Each path below is one point turned by a fixed rotation once a step. After each direction that follows a path, write how fast that rotation turns it, in deg/step (0 if it stays still).
Each turn is a multiple of 5 degrees from 10 to 175, or 0.
Each row of a path follows its step; steps can be skipped.
Path 1:
step 0: [-24  32  -5  18 -15  62   9   3  -8  28  23   7 -21 -56  12 -30 -19  27
  35 -39  17  -6  -4  -1   7   6  33  -7 -11  19 -18 -12 -25 -58   4  -5
   0 -15 -30  23 -28  29 -13  -9]
step 3: [  1 -27   4  12   5 -20 -29  41  -3  11 -17  26 -19  33  18 -19 -43  32
   9  -2 -31  19   5  -1 -20  20 -11  -5  35   2  15  22 -24 -19  40  35
   6 -17   1  34  55  25  25  50]
step 4: [-46  -8  17 -13  -3 -11   3 -30  30   9 -23 -10   9  54 -14  52  29 -31
  38  17  22 -28 -11 -55  -7  18  -8 -26  30  20  -3 -16  43   9   9  -6
  18  17   9   1  40   7   5 -17]
step 5: [  3  57  20  -2 -29  21  -9 -26 -13  -9   1 -16   3 -25  -5 -56   4 -17
  21  -9  36   5  10  47  15  54  33  19  29   2 -42  20   3 -20 -22 -29
  11  27  -9   3  42  -3  10   2]
step 7: [ 12 -41   1   0  -4 -18 -13 -40  -1 -25  17  34 -24  16   0  -2  29  -3
 -22 -11  18 -11 -20  38  23  25  12 -13 -39 -17  23  13  55  63 -18 -16
 -11 -36  -2 -24 -29 -29  -4  -2]
step 8: [ 35  -8  32  41  12 -30   9  28 -62   4   1   2 -14  31  32   0 -10 -19
 -37   4 -45   8  16  33  25   9 -29  25  21  24   8   7 -25 -19 -50  25
   6 -18  -9  16  -1  24   5  -2]
step 17: [-31   3 -35  19  17 -17 -12   4  16 -24 -11   0  10  18 -27 -31  20   5
  -7  -9 -13 -32  -3  -8  16 -43  23  37  42 -37  17   7  17  16  56  23
  18  13 -54 -34 -10 -27 -29 -12]
step 20: [ -3 -47  24 -39   4   0  12 -16 -14  23  -5  19 -10 -29  11  43  23 -16
  16 -10 -25  -5  -6 -50  26 -37 -37 -22  -5 -29 -17 -14  28  13  12  -4
  -8  15 -24 -28  27  27  47 -39]
step 21: [ 34  42   0 -26 -33  -5  21  19   5  30 -20  22 -53 -36 -39 -33 -26 -27
  11 -53  24   5  -3  10 -22  17   6 -24  10   7 -17  13   9  -5 -49  28
   4 -31  13  -4  21   9  21   4]
step 22: [-14   6 -22 -14  40  35 -24  65  35  31 -16  -5  43  43  20   1  12  16
  -7 -46  -1  16  -3   4 -12  -1 -11 -11  58  -2  14   0   0 -19  32  22
  -2 -22 -30   1  26 -19  -9   8]
Directions:
[-17  -4   0  -3  -2   3 -11 -16   3   4  -3 -26   4  -6  -3  -7  -3  -6
   4  -7   5  10  -4   6   7  -2  -1   6   3   3   8  -3  -8  11   0   8
  12   1  -5  12 -11  -4   5   1]
60
[  2   8  12 -14  -2  12   3  -3  13   4 -11  -1  -5 -15  14  -8   3   1
  -3  11   6  -4  -1 -10   1 -15  11  -6   6  -7   1   7   2  -1 -17  -4
   2  -3 -10   3   4  -4  -5   2]
70
[ -1   7  -4   5   0 -13   9   7   1  -3  -8   7 -15  -9  -2  -6  -3  -2
  -3   7  22   3   1  -1   6   2  11   5   2   8   3  -8   7  13  12   8
   2   8  -3  -5  -6   8  -3  17]
175
[  1  -9 -11  -6  -2 -12  -6  13   0   8  -3  -6   2  -8  -3   9   9  -3
  -2  -7  -1  -3   0  12  -1   9   8   1   2 -18  14  12   2  -4  -4   4
 -11   1  -4   4  -5  -4 -23   4]
70
[ -4   3  -2  -1  -8   7  -9  -3   2  -1   2  -3  -1  -3   9  11  -6  -1
 -12  -8  -7   1   2   5   7   8   6   4  13   9  -7  -4  26   9  -1   6
 -10 -10   2   6  18   7   0   0]
20
[  4 -12   9   0  -4   1  21   1  -7   0  -1  10   4  -8   5  12   1   4
   2  -2 -11   4   4   6  12   0  15   5 -18  -1   8  -5  -7  11  -4   7
  -1 -10  -5   8   1  -6  14   1]
60
[ -5  -9   8  -1   2  -6   9  12  15 -13  25 -10   1  -2  -3   0   4   1
  -3   3  12  -4  -6 -17   5   5  -8   4   1  -8  -3   6   4   7   1   7
  -6  -2  -4   2   3  -7   6  -8]
135
Path 2:
step 0: [  7 -27 -14  33 -28  15   9 -23 -49   8  -3 -44  -2   8 -54  -2 -11   2
 -13 -24  -1 -20 -45 -22   1  43  -9 -33   8 -26  10  12 -11   7  -7 -49
  50   6 -12 -32  -3 -18 -60  19]
step 3: [-25 -22   1  15 -32 -17 -52 -19  12  38 -49  -1  18  17 -40  43 -22  41
  24 -39   6   8  20 -23  27  32  25  -4 -10  -1  20 -17  22 -32  -5 -51
  19  18  -8  23 -11 -45  14 -10]
step 5: [ 35  61  21  29  12  53  -8 -40  10  15  -8  -3 -32 -34 -27 -10  -4 -29
   4  10  -2  16  -9  15  27 -38 -18 -18   5  -1   9  12  55  -3  -9   4
  57 -11  24   0 -20 -29 -15 -49]
step 8: [ 12  15  47  23  24   3  29 -40  -1  42  52 -29  -2   9 -55   0  19  20
 -30   5 -18   4  36  -9  32 -14 -20  -7  22 -23 -31   0  17  14 -22 -26
 -27  20  29  -1 -41 -49  16  24]
step 10: [-19  20  33 -29  40  27   7  41  25 -16   6  -5 -27 -27  11   5 -32 -11
  36 -45  22 -39 -17 -11  65   9 -18  14  29  -9   0  19 -13 -15  23 -37
 -36 -37  -5  10  19 -24  19 -32]
step 13: [ -2  61  -9  24  36  19  18  34  19 -18   6   6  17 -45  -6 -37 -17  -7
 -32 -24 -10 -34  37  -5  49   7   3  10  23  31  43  22 -12  19 -21   3
  -4  48 -19  42 -26  30  16  -6]
step 15: [  7   8 -14   7  10  42   2  14 -38  39  30 -32  -1  11   1  38  13  30
  25 -42  -4  11  -9 -13 -24  13 -17  46  39  42  -9  28 -23 -75   2  19
 -14  30  23 -19  25  15   8  11]
step 16: [ 18  33   0 -13  17  22  -5   9 -15  -1   8  -4  33 -37  15  -9  20 -14
  -6 -29 -44  -3  37  29 -25  -3 -51 -22  52  32  -6 -15 -47   9 -28 -47
 -21  31 -31 -51  21 -15   0  -9]
step 19: [-30  -8 -41   5 -33 -24 -36  -5  43  -3  32  10  19  -9  12 -24  63 -31
  -2   0  -6  -9  13 -39  21 -27 -19  13  32  22  30 -21 -24 -14   0 -53
 -49  -5   4  -1  39   9  22  24]
step 23: [-15   8  21  48  16   5  -2 -24  45   9  29  33 -30 -27 -43  -2  26  -1
  27   7  -7  13 -36  10 -35 -30 -17  -3 -21   3 -28 -13   3 -49 -32  -9
  56  21   1 -44  10  45   4  -3]
Directions:
[ -7   4   9  19  13   5  -3   2  -4   4   6  -7 -13   5  -4 -11  -8   0
   7 -19   0   6 -11   4  11   0  -1   0  -2  -3   1   4  -4  -7  -7  -2
  -1  10  -4  -3 -15   5 -11 -10]
140
[  7  -3   8  -2  -5   4   2  -8   1   4  11 -17  -4  -2   0  -9  -2   9
 -11  -9   7  -4  12  -9  -4   7  14  11  -9   7   9  13  -9   8  -3  11
  -7  -9   2  -5   1  13   6   1]
160
[ -1   1  20 -12   3 -14   3  -2  -7 -19 -10  -5   6   5 -16   4  -3  -7
 -11   8  -3   8  -3  -7   6  -3  -6   0  -2  -3   2   8  -9 -14  -6  -1
  -1   1   1   3   4  11   0  -8]
110
[  3  -6  11  10  13  11  -5 -12 -13  -4  -3   3  -3 -10   1   3  10  -2
   1   7  -8   5  17   6  -7   2  -1   2   8  14 -14   4  -3  -4  12  16
   6   9  -3  -5   1  -1  -5   1]
40
[-11   2  10   5 -12  -1  -9  -5   1  -5   3 -10  -2  -1  -1  14  -6  -3
  -4   7  -3   3 -12   1  -7  -2   4  -2 -11   0   8  11   9   8   5   5
   3  -6 -23   1  -8 -17  -8   9]
10
[  2   0  -9 -14  16   1 -19 -10  -5   6   2   7   5   6 -15  -1   4   4
   8   3  10   4   3   5  -1   0   5   3  -3 -16   2   6 -11  13   3  -2
  12  -7  -1   8  -2   3 -13   0]
10
Path 3:
step 0: [  5 -48 -13  11  -2 -24  20  20   0  46   6  24   7   7  24  -1  -1 -64
   4  42  55 -18  -3 -16  -4   6 -35  -5  12 -35  16  18 -37  17 -41 -17
  25  -2 -39  44 -27   8 -31   5]
step 1: [  4  20 -14  42  12  21 -18  42  45  44  -9  -7  25  56  45   6 -32 -36
  -4  49  -6 -27  20 -18 -47   2 -38   7  24 -33   7  -3  -3  21 -11  10
  20  12 -39   1  -3 -22   8  -5]
step 3: [ 31   1  20  34 -21 -16   0 -19 -17 -15   5  -2   3  45   5 -39  16  -5
 -21  52 -22 -41  54   3 -27 -20  22  48 -15   1  -1  -3  -7  39 -29  55
  -2 -21 -21  28 -24  36   2  -9]
step 4: [ 33 -50  21  35 -16 -18  19  48   4 -11  24  19 -25  -9  -9   6  13 -16
 -11  70  31  -7 -10   7  -8  11 -20  67  -4   2  -3   3 -12  50 -23  24
   0   5   6 -20 -15  46 -13 -33]
step 8: [ 30   7  24  37  26  29  11  -6  10 -20  -5 -20   0  46  -7 -19 -38 -49
  -9  82  28 -24   8  26  -9   1 -13   9  20  20   9  15   3  42 -25  52
  35   5  -8   5 -17 -12  -3  16]
step 16: [ 18 -20 -23  29   6 -18  27  25 -26  -4 -18 -22  14  18   6 -64   2 -18
 -14  33  39 -11   4  18  -4 -50  17  59 -14 -10  32  27  -8   7 -27  28
 -44   4 -24   6  12  50 -27 -17]
step 18: [-27 -24  12  56  -6   4 -16  30  16  17  31 -24  16   2  -5  21 -57  -5
  35  56  32   7   3 -23 -25  14 -38  29 -20  13  37  19 -13  25  25 -12
 -22   0 -56  27  10  20 -17  -3]
step 20: [ 27   1 -32  62  19  24 -37  23  -3   0  16 -17  33  37  -3   0  15   3
 -29  62 -11 -11  25  39  12   5  -6  45  44 -10  25 -16  10  -2 -11  35
   5  50 -15  38  11  21 -14   2]
step 21: [ 18 -46  15  24  40  -7   7  -8 -25  12 -12 -28 -28  33 -22 -31 -15 -35
 -25  37   1 -21  19  62   4  -6 -17  10   3 -10  14  20  -5  41 -40  -4
  14  45   7  16  -4  44 -54 -10]
step 23: [ -8 -13   6  34 -31 -29   8  10  34  29 -12 -19   5 -25  24 -21  14 -40
  19  40  48   1 -20  28 -42 -17 -36  47 -18 -58  28  21 -11  18  29  -9
 -29  24 -22   2  -2  32  -9 -10]
Directions:
[-10  -2   0   5  -9  -1   6  -4  -5  -6   2   7  -9  -9   4  -1   6 -14
   6  -1  12   1  -7  18   6   2  -4  -9   3  -4   6   3   6  15   4   6
  13   2   7 -21  -5  -4 -11   2]
170
[ -1  14  -9   2  -7  -8  18 -11  -7  11  -5   0  -6  -4  -6   1   7   7
  -6   6   8  -1   0   5  -1   0 -10   1   2  16  -3   9   8 -12  -8   7
   6  -6 -10  11   3 -13  -1  -6]
130
[  1  -9   4  -2  -8  -9   8  -6 -13  -3  16  -9  -1   3  13 -10   1  -5
  -6  -2  -8  -9  -6   3 -19  -7   4 -12   9   7  -5  -1 -10   1   2 -11
   8   6  -2   1  14   0  10   6]
155
[ -4   3   2   1   0  -8   0 -17   6  14 -14   8 -11   6   4  -9  -5  -9
   1  -9   0 -11   7  11   7  -2   6 -14  -6  -1  -6  -7  -4   1  -3 -11
  -7  -8  -2   8 -11  16   1  -1]
155
[ 18   6  -5  -4  12 -14  -7   3 -14 -14   5   2   2   5  -6   6  11   7
   1  -4   4  -8  -3   8   8   0 -11   0   6  11  -8 -15   0  12   2   5
   1   0   5   5  -2  13  -1  -6]
65
Path 4:
step 0: [ -3  39 -26 -29  12   3 -19 -22   0  20   2 -27 -28 -46 -15  -2  35 -22
  -7  31 -31 -13   9 -30  18  -2  12   8  35   7  32 -47  35   1 -35  11
  30  35 -19 -45 -28  -4   1  45]
step 2: [ 31 -15   8 -46  59  12 -10  -7 -60  -7   3 -23  -9  -5 -17 -13  11  -7
  -7 -14  40  -5  -1  -9  47 -16   0 -29   2   4  18 -65  41 -41  27   0
 -27  12 -15 -27   9   5  14  -1]
step 6: [ -9 -56   4  -9 -19   1  38  35  -3  42  42  -2   2  53  28  -8   5 -35
 -24 -52  38 -30  16   7 -31  -3 -20 -23  14 -18  41   3   8   0   3  15
 -29 -19   4   7   1  -8  16  39]
step 10: [ 19 -20  13  24   6 -10 -28  39 -17   0  21 -20  29  -5  18 -46  14 -51
  15  13   4 -13 -12   5 -44 -19  22 -17   9  53 -19   9  24  12 -28  17
   7  71 -21 -29  42   2   7  -4]
step 12: [ 13  31  -6  -8   6 -28  23  23 -30 -15  -5 -10  25 -26  26 -18  -8 -36
  45  28 -37  -6   0  -3 -22 -26  16   4  -6 -29  -9 -29  23 -53 -17  -3
  46   9  26 -44  -4  60  13 -17]
step 14: [-10  22 -19  12 -11 -13  43  26 -40  21  -6 -25  -1 -13   9 -19   1  -7
 -17  -2  12  -6 -36  54  35  -6   3 -53   8  -8   5 -51 -55 -32 -20 -38
   9   7  -2 -26  15  11  48 -12]
step 16: [-21  -3 -22  -4  -2 -27  29  -9 -35  33   7  45   6 -22   0  29  39 -24
 -41 -26 -29 -38 -17 -13  40  11   6  18  -1 -10  10 -43 -31  14 -26 -15
  22 -28 -34 -16 -13  36  -7  45]
step 17: [  3   3 -26 -28   5   5  11  33  -4 -14  26  24  -5  30  21  22 -27 -91
   5 -34  -3 -24 -30 -47  -7 -30 -23   0  -3   4  -9  -7  15  -5 -35  -9
 -13   1   3 -31  18 -22 -39  40]
step 19: [ -8 -15 -17  24   0  -6 -23   9 -10 -12  16  10  -8  23  -8   1  -6 -21
  18 -10  44 -41 -20  28 -63   2  -5  -8 -29  22  14 -14   4 -70 -43  29
  -6  51  -9 -28  32  31  -1  22]
step 20: [-25   4  16   3   6  12 -48 -26 -21   9  21   0 -11 -24 -39 -12  58  -2
   9  19   2 -13  13 -30 -22 -18  20 -22  -1  -3  36 -35  60 -40  18  41
  -7  12 -17 -11 -38  -9   0  46]
Directions:
[ -8  12  -9  -4 -13   8  -3   9  -8  10  -5   3   5   4  12  -2  -6  -2
  -2  -1   5  -8   2  -3  -8   3   6  -5   1  14  -8  18   3 -14   0 -10
  11  -1   0   1  11  10 -11  -8]
160
[ -1   4   2   6  13 -16   2 -13 -14  21   1   3  15  -4  -5   1   2   1
   5   8  10  -4   2  -7   3   4 -10   1 -11   1  -1  14   2  -4  -6  11
  -9  -7   9  -1   4   1   6   1]
85
[-18 -14   9  -1 -16 -12   4 -11   4   8   7   1  -5   3   3  -5   1   2
 -10   2   8  -9   7   7  -1   0   2  14   9   3 -12  -1  -2   8   3   0
  -3  -5 -10  13  -6  11   5  -1]
145
[ -1 -16   6   9   6   7   2   4  -4   0  -6  -7  -1   1  -8   6  13  10
  -7 -12   7  -8  -1  -9 -13  -1   7   0 -13  -7  10   2   0   0   9  -5
  -3   4 -10  -6  12  14   9 -13]
85
[ 18   0   5   3   8  -9   6   1 -12  -7  -3   7   3   7  -9  -1   6  11
   4   0  -7 -22   6   5  -7  -1   0  -2   9   6  -3   4 -11   0  -6  -7
   1   9  -9  11  -7  -5 -15   3]
120
[ -1 -11  11  -2  -4   2   4  -5  -3  -7   7   6  -8   7   5  -7 -10  -2
  18 -10   4  -5 -15  -6  -5 -12   5   9   9   5   7  18  -8   1   1   7
  -2   3  14 -12   0  -5   4   0]
160
Path 5:
step 5: [-17 -39  14  16 -37  52  28 -18  20  51  -7  12  18  35 -29 -47 -13  -4
 -17 -11  -3  22  17 -17 -15 -12  52 -25  -5   9   2  28  29 -47 -38 -48
   8  28  25  26   2  19  -1   9]
step 6: [-20  46   3   8 -41  57  22 -20  13  79  22 -10  20  23 -38 -33  -4 -34
   2  24  19  -5   3  11  31 -27  -1  28 -13 -28 -30   8  21 -31  13  -7
   1 -14   4 -21 -23 -21  41  23]
step 11: [-58   3 -10  -7  -6  58  17 -28  -3  22  18 -42  55  17 -12 -43   5 -35
  34  48  23  51 -24 -17 -27  22  -6  22  11  17 -29   0 -11 -23  19   1
  19   2  19   4 -36 -21  15  -3]
step 14: [ -7 -32  53  -6 -10  53  15   7  -8   0  -5 -10 -12  19 -18 -50  -6 -23
  22  17 -17  -8   3 -38   4  27 -12 -37  -1  -8 -54  27   3 -46 -15 -51
  23  61   1  23   7  -5  21  31]
step 15: [-57   1  22  12 -58  55  27 -11 -11  33   6 -47  -1 -22 -12 -24 -18 -61
 -10  25   1  34  18 -17 -16  -1  22   6  -1 -28   0  25   1   9 -21 -48
 -27   5  -3 -24 -31   3  26  24]
step 16: [-63  -3  -1  33 -14  30  -4  -1  31  59  14 -22   8  17 -36  14 -16   1
 -13  46   4  24 -21 -46  -7  11 -13  16  33  -7   2 -34  -2 -53 -33  22
  37  -1 -22 -11 -31 -12  27  34]
step 17: [-46  17  15  15  15  38  10   8   2  13 -25 -59  -5  17 -23 -18 -17  26
  -4  32 -33 -24  -6 -11  -6 -16  65  -6  15  -8 -61 -18  48 -40  16   9
  35  18   0 -14 -22  32 -20   6]
step 18: [-34 -15  42  -4 -21  37 -17 -27   1   7 -15 -21  42   6  20 -55 -10  16
 -12  13 -10   2  -4  -7 -36   4  -6  -1  35  11 -54  29  81 -25   3 -21
  -8   5   8  31  -7 -37  34  17]
step 22: [-43  33  25 -11 -31  22   0  -6   2  59  -5 -29  -5 -11 -26 -63  -7  15
 -20  11  10 -23  -4  -2  23 -16  58  10 -12 -22 -33  19  41 -52  14 -20
  -9 -40  13 -14 -11 -33  21  12]
step 24: [-53  17  53  -3  -1  48  47  -1  22   9  -9 -30  20  32 -34   3 -18 -56
   8  24 -16  19   8  -2  -4  44  35  -6  10 -36  -1  14  25  -5  33 -25
  -4  53 -12  14 -14  28   6 -18]
Directions:
[ 13  -3   2   4   5   0  15  -1 -11   8  -9  -7  -9   2   8  -2 -11  -6
  -8   1  -6  -3 -11   1  -8  -3 -10  -6   8   4  -1  -5  12   4 -22  10
  -1   5   6 -13  -9  -2  -1   8]
25
[  0   4  -5   0  -7   5  15   0   8   4   1  -4   6   3  -3  16   0 -19
   6  18  13   9   5   2   5  -9 -14   8  -3   2   4  -8  -6  16   1  -3
   0  11   4   4  -2   5   7  -2]
80
[  9  11  -3  -4  -1   3  -2  -7  -4  -3  -2  -1   0  -7  11 -19  13  -5
   1   2   0 -11  13   3  10 -16  -6  -5  -6   5 -15  -3   0   1   1 -12
   5   4   1   2  -1 -18   5  10]
90
[  6  -4  -2 -12   1   7   5   1  -6 -23   4  -4   7  -3  -5 -16  -5 -11
   5   1  15   0  -1  -9 -10   2  11  -6   6   6   3   3  12   8  -1   3
  12   6  -9   3   0   6  -5 -10]
110
[  6   1  -3  -9 -11   0 -16  -8  -7   9  -9  -3   0   4   8  -1 -12  -2
  -1  -7  13   5   4   0   8  11  -5   6  18  17  -8  -3  -5  -4  12   2
  -6   1  -8 -10  -4   6   9  -2]
155
[  4   4  -1  18   9   8   4 -13   5  -2  -9  13   5  -8  -3  -4  -8   4
 -10  11   6   6   9   1   7  15  14   7  -8  10  -7  -8   2   3  -3   8
  -3  -4   6   9 -11  -3  -7  -1]
60
[ -7   3   5   0   4   4  -7  -5  -2  11   3 -10  -9   2   5  -2   9   4
 -17  -4  20   8   6   0  -7  -2   7   2   1   4  14  18   4  12 -10   0
  -9   0   6   7  10  -8   7   1]
110
[ 11  11   1  -3  -1   8   2 -16  -5  -1  17 -11  -9   4  -9   5  -3   2
  -6  -2 -20  -1   3   0   1  -5  12  -4  -6  -1  -8   6  -7  16   6   7
  -2  -3  -5  -2  -7  10  10  -7]
160
